Each path below is one point turned by a fixed rotation once a step. After each direction that follows a path, write how fast that rotation turns it, in degrees a step (0 if it stays still).
Each turn is a multiple of 5 degrees from 10 to 175, or 0.
Each row of a path follows its step; steps can be skipped.

step 3: [  4.5  -9.7   9.8  13.5  31.8  -8.2  -8.7   0.0  -1.2 -18.1  -3.2 -23.5
   9.7   1.4 -22.9 -15.1  26.6   5.0 -41.8   3.2  18.0 -12.8 -10.3  18.0
  -6.0  -9.1  -7.1  13.6 -21.4 -18.9   3.1  12.6 -18.3  -5.9  11.4  28.4
   9.4 -26.3  21.7  -9.9  16.0 -18.7  17.5 -18.1]
step 4: [ 13.9 -10.3   5.2  14.2  25.0 -18.7  35.0   4.1   4.2 -13.8  21.0   8.1
  -8.1  -3.9 -34.4 -29.4  -8.6  -2.6  -0.1 -25.8  10.0 -29.6  34.7   6.6
  -0.7   5.0   1.7  -7.8  -9.6 -23.5 -29.0  13.8 -12.2   8.8   5.5   7.0
  -3.9 -11.9  -4.1 -27.2   2.1   1.2 -15.8 -13.4]
step 5: [  4.2  -1.9   0.9  18.5   7.3   6.2  19.2 -20.2  34.2  23.6  11.3  -7.9
 -35.9  16.3  -7.7  -3.0  31.5 -20.4 -14.4  15.3  -2.5 -24.6  -9.1   6.3
 -11.7  -7.2 -19.7  -1.6   5.8  -2.3 -21.5  33.1  -8.1  -9.1 -16.9   4.8
  10.4 -15.8 -11.9 -25.8  20.6  14.3  -2.2 -13.5]
step 6: [-24.4   7.7 -13.5  46.8  15.9  -1.4  -1.5  15.2  26.4   5.5  -6.2  -2.5
 -26.0  -6.0 -16.2 -16.6  14.7   3.5 -18.5   3.9 -14.8  18.3  38.9 -20.5
  -9.5  -9.6 -15.3   8.0   1.0   4.2   0.8   5.3  -3.6  -8.4  -6.1  29.1
 -26.6   2.4   8.3 -26.4  -5.9  16.0  -4.9 -17.8]
step 8: [ 20.5 -28.1  -4.0  13.0  29.1 -10.7  24.4  14.6   0.0 -27.6   9.4 -15.7
   4.7 -12.5 -36.7 -10.4  15.7   3.6  -8.5 -20.6   6.2   1.4   4.9   8.4
 -15.2  22.2 -15.9  28.0  -8.7  -4.4 -18.9  12.3 -12.3  11.2   2.4   1.1
   7.2  -3.5  31.9 -33.1  -9.0   5.3  13.2 -11.0]
step 11: [ -5.7  17.9  -9.8  10.8  20.4   7.4   9.3  -6.0  30.0  -4.7  11.4  -7.1
 -12.7  13.1 -28.3 -31.7  -1.7  26.9 -22.4  17.2  -1.1 -11.1  21.5  -4.3
 -12.0  16.6 -24.3   5.6  20.0  14.4  31.4   4.1  -2.1   4.4  -8.5  43.2
 -21.3 -11.4  15.9   2.7   8.6  -5.6  12.4   1.1]
step 12: [ -3.0 -21.8  -3.6  15.4  17.6 -26.8   2.7  -6.0  19.5  -0.3  -1.4   2.1
  12.6   1.3 -55.2  -1.1  12.8  20.0 -13.5   4.6  27.2 -19.4  -6.0  11.5
  -0.9  -0.6  -2.5  48.2  13.0   6.4 -19.0   0.9   2.2   6.7  10.6   7.7
  -9.7   0.9  14.8 -11.2  -7.3  -2.1  20.4 -20.2]
step 15: [  6.0  23.4  15.4  14.3   6.1   3.8   8.3   6.3  19.3 -20.8   8.9  12.1
 -22.1   7.6 -33.2 -11.8 -10.0   3.2 -22.7  14.0 -36.3  -0.3  18.3 -21.7
  -6.6  -4.5  13.0  24.6  -6.7  -7.8  29.5  22.1 -21.4  -1.3  -2.8  25.5
 -25.9 -16.6   9.4 -10.0   4.9 -21.3   1.9 -13.1]
step 17: [  3.6  12.4  -1.6   5.9  -1.6 -17.4  12.8  11.9   6.7 -23.5   7.1 -18.9
  15.8 -10.6 -33.9 -15.0  21.2   2.3 -27.4  12.8  10.0 -35.5   4.9 -18.3
 -11.9  -4.4  -6.3  23.0 -17.2   6.9 -36.7   5.4   9.6   5.1  -4.1   8.6
   3.0   5.0   9.2 -25.1  31.7  -3.0   1.9 -31.9]
[  1.8   2.4  -4.2  -1.6   3.2   0.4   6.7   2.3  -0.6   7.3  11.5  -1.2
   4.5   0.3  12.5  -6.0  -7.8   4.5  -3.6  -2.4   0.5  -5.0   5.3   7.8
   2.6  -3.1  -1.1  -3.5   2.1   5.5   1.9  -4.3  -5.2   7.3   0.0   6.1
  -5.7   2.6  -5.6   0.2 -12.7   2.3  -1.6  -4.6] : 155
[ -1.6   4.3  -1.4  -1.5   6.3  10.7  -1.5   5.4  -0.9  -1.3  -0.5   8.2
  -3.8  -8.5   1.3   8.0  -0.2   0.0   0.0  -0.4  -4.6  -0.5  -8.7   1.9
  -7.8  -6.9  -1.8  -5.1   9.9   3.2  -9.8  -0.3   0.6   0.8  -3.2   2.8
  -0.3   5.0  -4.8  -7.9   5.6   0.7 -11.1  -2.8] : 85
[  1.7  -9.7  -3.0   1.7  -3.3   1.9   0.8  11.7   7.5  -7.0   1.9  -2.5
   7.4  -5.9   5.2   3.9   4.5  -1.9  -1.9   1.4  -4.9   0.1  -1.2  -2.4
  -8.1  -8.9   4.6  11.9 -12.9   3.0  -0.1   4.7   0.0   0.6   4.8  -3.0
  -5.3   0.5  -0.3  -2.2  -4.0   1.8   1.1  -3.1] : 160
[-3.9  3.3 -3.6  7.8 -0.2 -5.7 -6.5  2.1  5.3 -6.2  0.3 -6.1 -3.0 -9.3
  6.6 -6.6 -5.3 -0.2 -2.2  4.8 -2.1  1.5 -8.0  3.6 10.8  0.8 -2.1 -4.8
 -7.3 -6.7 -0.2 -3.1 12.5 -0.8  3.1  6.6  6.0  5.3 -0.4 -0.2  2.1 -0.6
 -2.5 -4.9] : 100
